The same turns and mirrors carry the whole set onto itself, and each row onto the other rows of its family. Which rows share a family with each named row? Give them in list order.
These 32 rows form 4 families of 8 rows each.
Nabi: -19 -5 31 -41 11 10 -8 26 -48 -3 10 31 -2
bifug: -10 8 -1 -54 -2 31 -17 46 -18 -10 -31 25 -3
Bon: -17 55 8 -7 -3 5 -15 -15 34 -6 -48 -15 7
nitub: -44 46 14 5 3 3 10 -30 -15 -7 12 16 3
lur: -41 54 32 -41 -8 22 -1 4 2 -6 -32 0 -27
pekis: -10 26 16 13 26 -18 -5 -12 -1 -54 8 -3 19
Noniv: 19 -14 9 -35 4 -12 -19 56 -29 -16 -15 8 9
gota: 27 -19 -16 -33 20 25 -10 31 1 -2 -18 -27 -19
ruf: -27 26 13 -43 -16 28 -14 11 -12 41 -32 22 -4
fofev: 8 -6 -3 8 24 -12 -16 2 -20 -24 13 18 40
Sufiv: 11 5 -9 1 33 5 10 -3 3 -41 10 -37 -19
Zabe: -9 54 5 -18 -21 -3 -8 10 26 3 -56 -20 -5
vome: 12 -3 13 -40 -14 -3 -22 39 -17 38 -36 6 6
Pedun: 6 23 -26 -3 9 22 3 -15 27 7 -25 -40 -16
kov: -6 29 42 -47 -15 -4 -13 28 0 21 -49 -15 -22
defek: -12 0 -19 -9 8 11 -6 11 -36 -11 15 40 27
zeti: 8 -22 33 -25 27 -10 -24 23 -37 -8 8 17 18
Bodak: 16 -13 19 -48 14 9 -35 48 -14 -5 -31 11 12
veni: 21 -19 -26 6 25 10 0 -7 -12 9 16 -17 5
suto: -14 44 14 15 4 -31 9 -10 0 -45 -1 -16 4
basun: 0 17 22 -32 17 19 2 3 14 2 -25 -50 -46
gab: -27 28 1 -7 15 4 7 6 -22 -58 14 19 5
Kefab: -35 59 -17 -8 -12 23 1 -12 14 -14 -28 10 4
Kug: -16 40 46 -40 0 9 -23 5 18 11 -53 -17 -14
Gubos: -6 16 12 8 22 2 13 -35 3 13 11 -38 -23
bame: 13 -7 6 -27 9 21 -8 -1 -1 52 -17 -28 -22
fatu: 7 -10 24 -7 11 -32 -5 21 -44 -11 19 11 16
som: -20 57 16 10 -14 -22 5 -25 12 9 -21 -16 1
pil: -24 47 25 15 9 -14 -5 -41 12 -8 -9 -8 13
sogen: 6 12 -14 20 6 -28 1 2 -18 -28 11 7 31
kezi: 15 -26 21 -24 32 6 0 10 -26 5 17 -25 -26
tido: 3 8 28 -45 -4 14 -35 21 -1 40 -47 6 6

Which other rows belong to the same family as defek? Nabi, bifug, nitub, lur, ruf, gab, Kefab
Which other rows belong to the same family as Sufiv? gota, Pedun, veni, basun, Gubos, bame, kezi
Which other rows belong to the same family as som? Noniv, Zabe, vome, kov, suto, fatu, sogen

The same turns and mirrors carry the whole set onto itself, and each row onto the other rows of its family. Which rows share a family with each named row? Give them in list order.
These 20 rows form 4 families of 5 rows each.
Rog: -19 -13 -3 -20 -49 6 65 23 -34 7 31 32 -15 -36 -19 -24 -6 13 26 -30 -27
 36 -5 -25 -20 42 -9 -75 -19 -55 -44
Kotu: 14 -20 -42 -2 -37 33 12 -61 -13 12 14 31 16 21 25 -13 -18 11 -24 1 -15
 31 -35 4 -23 -7 -4 -25 -7 -35 -34
modan: -15 47 -18 -8 -25 17 17 -36 -14 7 20 36 11 -72 27 -18 -44 67 1 39 -57
 -12 6 -46 -24 50 32 -46 9 -27 -55
Nugek: 1 4 -2 -37 -24 -4 72 9 -37 9 34 29 -21 -51 -20 -29 -7 21 30 -10 -40 37
 -29 -23 -12 52 -6 -73 -30 -52 -37
dagep: 9 33 -19 -18 -25 30 21 -20 -9 11 17 39 29 -46 18 7 -48 65 10 37 -53 0 1
 -69 -23 64 31 -37 -14 -31 -51
nek: -3 46 -45 -20 -68 31 47 -24 -28 -2 64 3 12 1 39 2 -13 48 46 34 -34 6 8
 32 -8 7 -18 -52 -28 -66 -81
fuvi: 13 28 23 6 -40 23 -41 -32 -31 8 52 53 -22 -4 17 6 -6 24 5 37 -34 3 -21
 -49 39 15 -17 -13 -26 -62 -70
Tusi: 0 57 -4 -18 -32 14 35 -26 -14 5 -2 38 15 -62 18 -11 -41 63 4 27 -43 -15
 20 -51 -8 66 21 -52 2 -38 -74
Vulos: -17 4 8 -31 -58 -6 51 13 -26 14 55 40 -17 -41 -16 -31 0 21 30 -2 -38 52
 -34 -28 -24 33 10 -57 -43 -54 -48
mup: 10 43 -12 -19 -10 3 29 -40 -19 5 8 42 -2 -52 5 15 -43 65 13 41 -60 -11 8
 -56 4 71 31 -46 -3 -33 -59
sofi: -7 61 -36 -7 -57 11 44 -17 -27 16 46 14 -9 4 45 6 -13 25 48 -5 -35 9 29
 36 11 -4 -25 -41 -24 -59 -85
dap: -11 57 -40 -13 -49 10 59 -27 -37 17 58 22 -6 -1 35 -4 -7 41 42 13 -32 6
 7 46 21 16 -28 -71 -26 -62 -67
vizo: 13 24 37 -2 -26 7 -17 -16 -35 20 30 36 -37 -9 10 -2 -1 9 -14 20 -26 -11
 -6 -46 36 37 -26 5 -26 -46 -63
Vakim: -20 -22 11 -14 -50 9 39 19 -36 6 44 17 -28 -41 -26 -28 -4 13 34 4 -49 35
 -19 -15 -31 44 -10 -70 -20 -54 -35
Vav: -2 21 18 4 -17 13 -37 -11 -45 28 44 32 -32 -8 21 -14 -10 17 17 33 -42
 -13 -15 -42 32 18 -27 8 -34 -52 -54
liguk: -3 64 -19 -9 -45 25 35 -20 -17 25 48 4 1 -10 52 -5 -22 41 57 16 -50 9 8
 43 -8 -6 -25 -55 -18 -64 -73
vefi: 3 -14 -65 -7 -12 29 16 -62 -35 -4 1 33 12 17 28 -4 -20 4 -10 1 -24 19
 -19 18 8 2 -10 -40 9 -32 -39
Von: 1 -14 -54 -11 -27 34 20 -68 -7 -7 4 28 -2 1 28 5 -21 -3 -21 -7 -11 8 -15
 -2 -3 5 -5 -16 13 -16 -56
garud: 13 23 23 -1 -1 4 -27 -28 -45 11 45 54 -36 -4 20 15 -5 16 -17 20 -42 3
 -13 -37 48 16 -15 -7 -12 -52 -51
Bagit: -18 -31 -49 -1 -25 43 10 -69 -1 12 14 33 -2 0 20 -5 -28 5 3 -1 -14 8 -36
 -2 -14 -1 -5 -38 13 -27 -42

Which other rows belong to the same family as garud? Nugek, mup, dap, vefi
Which other rows belong to the same family as fuvi? Kotu, dagep, nek, Vulos
Which other rows belong to the same family as Vav? modan, Vakim, liguk, Bagit

The same turns and mirrors carry the whole set onto itself, and each row onto the other rows of its family. Which rows share a family with each named row? Give them in list order.
These 15 rows form 5 families of 3 rows each.
feza: 72 -3 57 49 -18 -49 22 23 27 5 98 -11 31 -6 -7 -23 2 -11 1 3 -14 38 17
 10 12 29 19 16 66 12 -12 1 36 -15 3 32 23 -32 -13 -4 -41 28
vates: 7 2 34 -10 13 12 24 -4 -4 -25 99 32 13 -55 -16 2 -14 2 33 3 -32 39 21
 -64 37 -9 -29 8 -33 -6 8 36 -12 -49 19 31 -26 -21 36 -64 -8 6
feve: -20 -49 48 24 5 8 -19 -40 49 -19 52 7 49 -10 -15 20 4 8 8 7 -2 35 -45 1
 28 36 35 -40 -29 25 21 -25 -1 2 3 -5 -3 -37 -18 -31 -64 22
melag: 65 -14 53 39 -13 -51 12 15 21 -5 86 -17 23 -17 -6 -18 -12 -12 6 11 -20
 32 11 -9 25 34 -12 32 81 -1 -9 3 27 -32 3 30 28 -23 -6 0 -15 25
nufi: -1 7 29 0 -8 -1 22 -5 0 -26 81 36 -6 -75 2 -6 -18 -3 36 6 -13 42 11 -54
 25 -5 -33 10 -28 -12 1 39 9 -57 35 33 -12 -19 33 -62 -21 -5
delu: -10 -47 49 20 2 4 -21 -28 43 -37 54 11 45 -15 -3 25 -6 11 12 28 1 25 -22
 0 24 35 25 -52 -46 19 16 -30 0 4 19 -17 9 -34 -14 -37 -65 25
Zemap: 67 -1 59 46 -30 -42 14 7 19 1 77 -14 22 -8 -4 -27 -18 -5 12 3 -22 45 18
 4 11 38 14 37 70 -3 -6 4 27 -16 24 25 19 -35 -20 -1 -30 41
vazun: -26 -32 45 24 3 -12 -11 -34 39 -19 56 -20 58 0 -30 19 4 11 24 18 9 38
 -27 -2 17 37 31 -44 -25 25 25 -13 -8 -2 18 -20 10 -33 -17 -32 -71 38
lere: 62 5 64 42 -22 -54 4 15 6 -2 75 -16 27 -3 -11 -13 -5 4 -3 0 -16 37 34 5
 19 32 7 20 80 21 -6 -14 20 -19 9 35 23 -31 -11 -14 -47 17
Totun: 21 14 46 -9 20 15 20 -4 -6 -28 99 30 1 -53 -16 -15 -19 -7 29 8 -18 42 10
 -58 32 -10 -46 6 -29 -4 20 31 5 -45 39 45 -19 -24 28 -67 -6 8
Vamuv: 67 6 45 43 -19 -44 11 18 4 3 85 -21 36 0 -2 -15 -4 -10 0 -11 -19 22 16
 -1 28 25 3 28 73 8 -19 -2 26 -32 6 17 19 -26 -24 -10 -36 14
metu: -9 -35 34 21 -3 16 -15 -32 43 -32 42 8 45 -18 -25 11 5 9 23 22 9 37 -19
 -5 2 49 31 -46 -33 39 25 2 -14 3 10 -10 19 -37 -12 -33 -70 29
Nos: 2 4 32 -17 2 4 13 -13 -9 -34 94 35 -14 -64 -24 6 -33 -2 39 -1 -26 37 4
 -53 30 -7 -36 12 -41 -2 5 32 -2 -44 15 25 -24 -20 14 -53 -25 -6
Mota: -15 -40 39 22 10 -7 -24 -28 45 -31 63 15 54 -7 -18 14 7 6 14 9 8 46 -26
 -8 4 37 38 -55 -46 21 19 -7 5 6 15 -11 2 -30 -8 -51 -75 17
losa: 30 3 33 -5 10 -5 25 0 -7 -20 101 39 -15 -61 0 -12 -25 -10 23 -7 -24 34 7
 -59 29 -14 -30 3 -31 -10 9 41 6 -36 29 35 -27 -17 38 -57 -30 -1

Which other rows belong to the same family as Zemap? nufi, metu
Which other rows belong to the same family as Vamuv? vates, feve
Which other rows belong to the same family as lere? delu, Totun

The same turns and mirrors carry the whole set onto itself, and each row onto the other rows of its family. Which rows share a family with each named row? Give them in list order.
These 15 rows form 3 families of 5 rows each.
bimer: -11 8 -14 13 28 -18 18 50 27 -2 37 -7 -17 -52 -77 52 -22 -55 22 11
Bef: 10 -11 -23 -22 35 -27 -25 58 -33 -23 -7 -15 -13 -59 -71 -5 38 -5 -9 5
kud: -14 -30 -30 -1 48 -19 24 13 -31 -76 18 1 21 -69 -15 21 54 -41 8 9
logoz: -8 18 -5 -34 25 -1 -23 72 -37 -26 9 -7 -17 -37 -44 1 40 -23 -16 -22
lirol: 18 -1 -23 -8 32 -41 7 28 41 -55 18 -16 -10 -84 -65 24 1 -38 33 34
pona: -45 -29 -43 8 8 -15 13 32 -17 -30 44 22 23 -68 -24 37 35 -31 6 -27
sape: -6 31 -13 -11 39 7 -14 65 -27 1 2 8 -15 -27 -46 17 36 -18 -4 -34
mudev: -12 0 2 -2 34 25 25 12 3 -37 -13 -6 -25 -37 -9 42 25 26 9 31
nen: 23 6 -2 -3 -2 31 -16 -1 -21 -46 28 -13 -4 -60 -31 50 -15 -74 -20 19
Pob: 22 21 -20 -6 41 33 36 19 -20 -53 -26 -9 -15 -46 -35 43 20 -2 2 46
fumu: -42 -37 -52 -11 22 -15 12 19 -12 -58 51 7 22 -69 -16 21 32 -35 -2 1
Doni: 9 7 -8 6 8 25 -20 -7 -20 -32 33 7 9 -44 -34 68 -10 -75 -6 -18
fufim: -17 13 1 15 26 24 24 13 11 -24 -9 4 -12 -33 -29 65 16 22 34 4
mif: 44 -1 -8 -4 23 9 -10 20 -41 -59 29 -8 12 -53 -52 21 -25 -56 -36 23
Gulu: -10 3 -17 -8 26 -27 14 48 31 -29 34 -38 -32 -55 -81 43 -11 -40 27 28

Which other rows belong to the same family as logoz? mudev, nen, fumu, Gulu
Which other rows belong to the same family as fufim? bimer, pona, sape, Doni

The same turns and mirrors carry the whole set onto itself, and each row onto the other rows of its family. Which rows share a family with each named row? Give them in list order.
These 32 rows form 4 families of 8 rows each.
ribo: -13 4 23 -7 -59 -14 26 20 6 1 -10 -28 -12
mib: -47 -10 0 -11 -3 49 10 -12 -9 -5 -20 20 41
koful: -1 -7 11 -15 -15 -32 24 15 12 -12 -16 -34 -23
runak: -13 -32 4 -17 28 13 40 -20 -37 1 22 20 26
zuv: -23 -1 27 -13 -52 -11 39 25 8 3 -5 -22 -14
Mol: 6 -29 -5 -13 37 -2 25 -27 -38 -8 9 11 23
Pigub: -45 -13 -6 -15 18 41 9 -14 -5 -10 -24 18 36
nada: -12 -11 15 -20 -8 -28 35 20 15 -10 -12 -26 -23
Kuluv: 5 -7 11 7 -42 26 15 -25 -51 11 13 9 43
Lagud: -20 -25 14 -15 1 25 43 -15 -39 11 25 27 34
Tese: -51 -15 19 39 -42 -42 5 -6 -34 23 -1 -11 9
nore: -33 -14 -12 -14 28 31 2 -18 -5 -17 -29 11 31
dugov: 22 -7 0 9 -35 11 1 -33 -53 0 2 -1 38
Fosok: -39 -24 8 33 -2 -62 2 -10 -29 8 -9 -18 -1
punuv: -62 -28 17 26 1 -51 21 0 -24 20 6 -3 -2
vom: -19 -11 -17 -7 21 25 -12 -23 -7 -22 -37 3 31
lasa: 5 -2 11 -7 -34 -31 17 14 10 -12 -20 -38 -19
tivu: -25 -12 21 -22 -17 -20 45 24 14 -4 -4 -20 -22
fofi: 30 -13 -8 6 -9 0 -3 -38 -49 -10 -4 -7 30
zaker: -41 -15 14 41 -36 -51 -1 -10 -35 19 -7 -18 6
fum: -13 -15 14 -7 -30 31 33 -18 -45 16 22 21 43
razos: 0 2 17 -5 -51 -23 17 13 6 -6 -16 -36 -13
zede: -16 1 -12 4 -16 35 -20 -25 -15 -15 -38 -1 40
Filod: -49 -30 11 28 6 -60 12 -7 -25 12 -3 -9 -3
zosal: -14 -3 -16 -1 3 29 -19 -26 -11 -21 -40 -2 34
fesol: -28 3 -3 2 -28 44 -12 -21 -14 -8 -32 5 42
bug: 24 -20 -9 -1 23 -6 5 -34 -44 -13 -1 -3 26
redut: -67 -25 24 27 -16 -41 24 2 -26 25 7 -1 2
Tizar: -41 -4 -1 -4 -21 51 2 -15 -12 -3 -22 14 45
lupi: -63 -20 23 32 -33 -37 17 -2 -31 26 6 -3 8
koz: -36 -17 10 40 -20 -59 -6 -13 -32 12 -11 -21 1
vivot: -27 -7 25 -19 -35 -12 45 26 12 1 -2 -19 -16

Which other rows belong to the same family as redut? Tese, Fosok, punuv, zaker, Filod, lupi, koz
Which other rows belong to the same family as Pigub? mib, nore, vom, zede, zosal, fesol, Tizar

The same turns and mirrors carry the whole set onto itself, and each row onto the other rows of its family. Which rows share a family with each named row? Give them in list order.
These 15 rows form 5 families of 3 rows each.
fogo: 8 9 -4 8 11 -31 -12 -4 7 43 -6 -4 -9 -13 -16 19 -2 22 -26 22 -13 34 -47
 -7 -16 -12 -62 10 13 -8 -32 21 -15 -38 11 3 -17 12 -19 3 -40 -13 -30 5
dapat: 1 6 4 -7 40 -19 11 0 23 -8 -7 -3 -4 -34 -9 12 4 33 -19 16 -3 19 -29 2 16
 -1 -59 1 7 -35 -47 -3 -22 -55 5 -4 -9 6 -13 -4 -51 14 -16 -20
reto: -9 13 -25 -28 -20 27 10 5 -24 20 -16 14 -2 -31 -24 -1 11 -9 14 -22 23 7
 32 -14 -27 5 29 -7 -24 31 6 -39 31 13 9 -15 13 -40 42 18 0 4 1 2
Fitef: -10 24 -11 8 -30 -8 26 6 -16 -44 5 -4 -12 39 -4 30 19 -37 -1 1 -8 -2 2
 16 -14 6 14 21 -4 29 -1 5 -23 0 8 -9 53 1 -17 36 20 -28 -17 -30
lasaf: 17 -13 7 8 47 -20 0 -10 26 13 5 -19 -7 -10 -10 -5 -6 44 -9 23 4 23 -63
 -8 9 3 -37 23 -25 -24 -10 10 -4 -27 6 -18 -38 9 0 1 -52 -5 -34 -8
tunug: -3 6 8 -26 -6 43 -3 -23 -14 11 3 -15 1 -33 -16 -34 7 14 23 -20 4 -16 18
 -13 -9 4 30 -28 26 21 32 -33 26 29 14 -13 -11 -30 45 -35 -10 14 10 14
Fufa: 10 -12 10 -9 28 6 -29 -20 -12 20 3 -1 16 -17 -1 -51 13 33 34 -19 26 -5
 -6 -14 -12 16 49 -14 -31 17 17 -13 39 30 20 -14 -19 -11 40 -15 -6 16 -4
 -3
veg: 7 11 7 23 -16 -10 -22 -12 -17 -7 6 9 11 38 -1 7 20 -34 26 0 -28 1 -12 19
 -12 -5 23 -9 20 22 -8 28 -28 18 15 10 50 18 -41 8 46 -17 -9 -18
dufof: -20 33 -27 -1 -2 -11 24 8 6 11 0 1 -20 -18 -22 37 -5 5 -39 18 18 26 -24
 0 -20 -6 -50 22 -13 1 -20 -11 5 -38 20 -17 -1 -10 13 26 -50 -9 -45 -2
Bov: 12 -10 13 28 21 -16 -5 -14 5 -38 10 2 10 43 9 -6 15 -5 39 13 -21 -1 -37
 29 23 4 31 2 -23 3 4 22 -23 30 13 -14 31 22 -33 0 23 -12 -16 -35
mef: 0 8 6 -33 23 14 -16 -13 -9 11 -10 2 18 -48 -9 -34 26 30 23 -37 34 -11 28
 -24 -14 19 34 -27 6 4 -15 -24 26 -13 14 0 -4 -18 35 -11 -10 39 9 -10
Duto: 6 3 -8 -20 -3 11 -39 -16 -23 65 -14 16 14 -34 -20 -24 17 17 19 -26 19 11
 9 -29 -39 2 29 -24 8 24 1 -9 32 15 20 3 -13 -20 32 -7 4 12 2 12
peg: -8 14 15 11 -16 -3 15 -15 -15 -57 18 -16 -11 44 12 17 24 -11 18 17 -37
 -17 -17 24 6 -1 4 -11 36 18 16 17 -22 33 12 -8 40 19 -15 -22 9 -15 2
 -27
Gef: -8 16 17 18 12 -13 2 -6 -4 -56 7 11 17 20 13 -2 26 -15 28 -2 -11 -18 7
 30 23 2 26 -22 11 3 -26 6 -28 2 24 5 58 23 -33 -4 29 13 -4 -37
lanut: -9 17 -10 -8 18 6 17 -15 16 4 9 -21 -22 -14 -22 29 -2 34 -27 30 -1 13
 -51 -2 0 -6 -55 -6 35 -24 0 5 -4 -22 12 -26 -27 -2 11 -29 -60 0 -33 0

Which other rows belong to the same family as reto? Fitef, dufof
Which other rows belong to the same family as Duto? fogo, veg
Which other rows belong to the same family as dapat? mef, Gef
Which other rows belong to the same family as Fufa? lasaf, Bov

